(in the rows, 128 means zero)
The rows below come in pairs that one turn or mirror swaps. Which row does each named row swap with?
nit: [132 155 114  95 159 135 127 146 157 112 100 142  85 120 127 107 145 133
 127 109]
vifa: [147 122 141  87 145 139 123 138 139  97 137  95 106 142 131 109 136 125
 119 133]
lagun: [128 136 115  94 136 131 150 112 147 100  91 107 148 132 144 113 123 115
 140 117]
geti: [132 133 107  97 123 147 138 104 136  99  88 115  98 151 127  96 126 125
 128 111]
lamu: [126 157 156 128 113 139 133 128 160 114  89 139 145 129 117 119 155 108
 121 121]
zuzil: [156 137 110  99 117 130 127 155 145 116 119 126 137 120 109  82 134 144
 146  79]
kidop: [149 139 142 122 145 108 119 136 131 117 115 138 108 145 123  98 165 131
 119 135]
deku: [117 139 121  86 124 188 128 138 126 134 132 132 134 147 118 105 132 139
 161 114]
Zoma: [145 147 127 113 128 143 104 138 133 133  92 149 114 147 118  85 120 102
 127 133]
Dulok: [129 135 123 117 139 136 107 146 140 126  96 126 120 157 154 127 156 120
 136  87]
Dol: [153 136 154  99 129 140 134  96 141 114 112 133 114 136 133 103 177 106
 137 136]
zel: [151 171 133 119 159 147 132 121 152 134 132 133 101 124 112 104 155 117
 122  93]
Sivi: [145 123 138  84 121 125 133 166 138 110 110  95 126 134 145 105 130 124
 157 111]
Goki: [148 131 131  79 151 171 114 127 137 105  95 114 135 154 129 126 137 112
 139 107]
Zalel: [124 117 167 131 118 147 128 133 136 144 124 128 126 135 139 108 139 122
 120 126]
vikas: [116 139 125 134 124 140 100 142 150 112 100 126  94 123 130 120 165 111
 135  98]
muluv: [104 148 110 117  96 145 129 129 117  93 113 139 112 129 116 118 151 107
 151 120]
Nez: [142 133 127 112 116 147 134 115 109 123  92 156 137 127 124 101 122 105
 120 105]
Nopi: [146 160 121 124 120 125 137 111 134 122 136 110 117 120  90 100 152 135
 126  92]
gul: [142 143 137 130 119 140 134 157 156 114 130 147  99 136 137  74 141 121
 131 127]
gake: [145 158 137 121 134 131 129 151 137 104  96 124 105 129 106  73 172 141
 143 119]
pake: [138 164 133 110 144 111 157 134 140 132 136 108 131 107 121  95 128 118
 128 106]
Ner: [151 122 173 128 124 152 116 143 132 134 125 125 127 146 126 108 144 143
 135 113]
marov: [107 145 113  90 122 140 134 130 168 133 138 126  97 124 128 101 163 126
 159  97]
tokiv: [138 107 146 114 105 150 116 131 145 137 117 108 121 147 150 118 139 134
 144 106]
feza: [152 165 111  91 137 161 114 134 123 101 121 126 110 122 106  92 170 106
 150 134]
lozoz: [149 140 159 125 109 132 115 108 126 106 123 110 130 113 147 101 145 119
 128 123]
zub: [135 124 167 123 118 153 129 150 135 145 123 131 111 135 138 104 129 120
 123 132]
mutib: [148 134 106  93 130 156 122 109 157  85 119 123 113 146 135 129 141 109
 144 105]
tudof: [127 179 139 136 144 141 119 144 154 122 103 135 113 124 124 117 145  95
 129 102]
nasu: [126 146  97 100 111 155 121 156 128 121 123 135 118 110  98 100 143 142
 145  90]
duli: [111 136 114 104 112 135 141 123 152  85 106 118 127 128 134 106 115 104
 154 105]
nor: [142 138 115  63 123 126 128 134 138 106 118 142 135 121 101  90 160 143
 155 107]
vos: [ 99 146  84  92 130 136 123 128 134 113 122 140 127 142 116 119 160 133
 151 119]
kune: [149 170 149 122 146 126 149 125 142 115 113 122 134 109 105  74 142 116
 135 111]
raz: [153 168 112  92 130 151 116 147 151  81 117 118 127 138 124 111 143  99
 159 124]
Rori: [112 151 126  90 143 137 158 105 133 123 149 123 117 118 111 119 144 107
 138 101]
penas: [144 152 131  90 129 175 137 124 122 163 133 121 133 133 116  91 150 131
 150 120]
kame: [123 151 109 122 109 166 133 120 153 104 115 148 156 130 121 103 164 123
 155 124]
seso: [144 121 147  92 156 129 146 114 160 100 106 106 113 141 133 105 152 131
 136 105]
silus: [107 150 148 106 140 147 148 129 116 147 108 123 159 123 124 116 149 117
 138 108]
lito: [ 98 153 125 106 154 161 133 116 141 134 122 109 137 120 108 126 155 130
 121 105]
Sud: [126 150 116  80 122 182 147 142 131 124 135 129 140 147 126  96 139 141
 160 115]
Relum: [119 125 147 102 120 115 128 122 128 128 101 164 111 122 124 108 144 118
 119 106]
kufo: [119 161 143 106 137 148 149 131 111 150 104 123 151 113 121 115 146 108
 141 112]
bip: [129 134 119  79 126 173 134 141 145 129 134 113 149 136 118  88 148 144
 162 127]
zozok: [130 139 122  88 117 178 129 140 149 128 122 115 159 129 115 108 151 143
 166 122]
Kupo: [158 170 115  89 142 147 121 143 106 128 143 131 132 143 122 107 160 107
 145 115]
bedu: [142 129 172 136 117 147 134 140 135 130 124 130 129 146 141 112 146 137
 125 108]
Bolot: [140 122 143  79 130 126 139 165 132 112 127  98 130 140 142  99 131 128
 149 117]
kekag: [109 164 109  88 130 161 128 128 144 127 116 113 121 112 139  73 135 139
 154 103]
Sete: [140 150 104 116 109 135  95 142 154 123 121 128 149 131  95 106 143 124
 156 104]
nuva: [131 164 118  78 113 145 141 164 161 104 130 127 117 134 113  88 132 115
 147 127]
veta: [148 152 118 103 130 132 121 113 134  90 124 140 127 110 113 144 162 116
 133 122]
tezu: [139 156 142 106 147 145 119 151 135 142 149 118 118 123 109 125 136 112
 127  84]
gefud: [160 122 141 119 117 150 117 132 112 106  85 142 117 129 119 102 146 126
 117 119]

Dulok pairs with Kupo
Dol pairs with marov
lozoz pairs with kekag
Sete pairs with Zoma
tezu pairs with Goki
gefud pairs with nasu
pake pairs with lagun

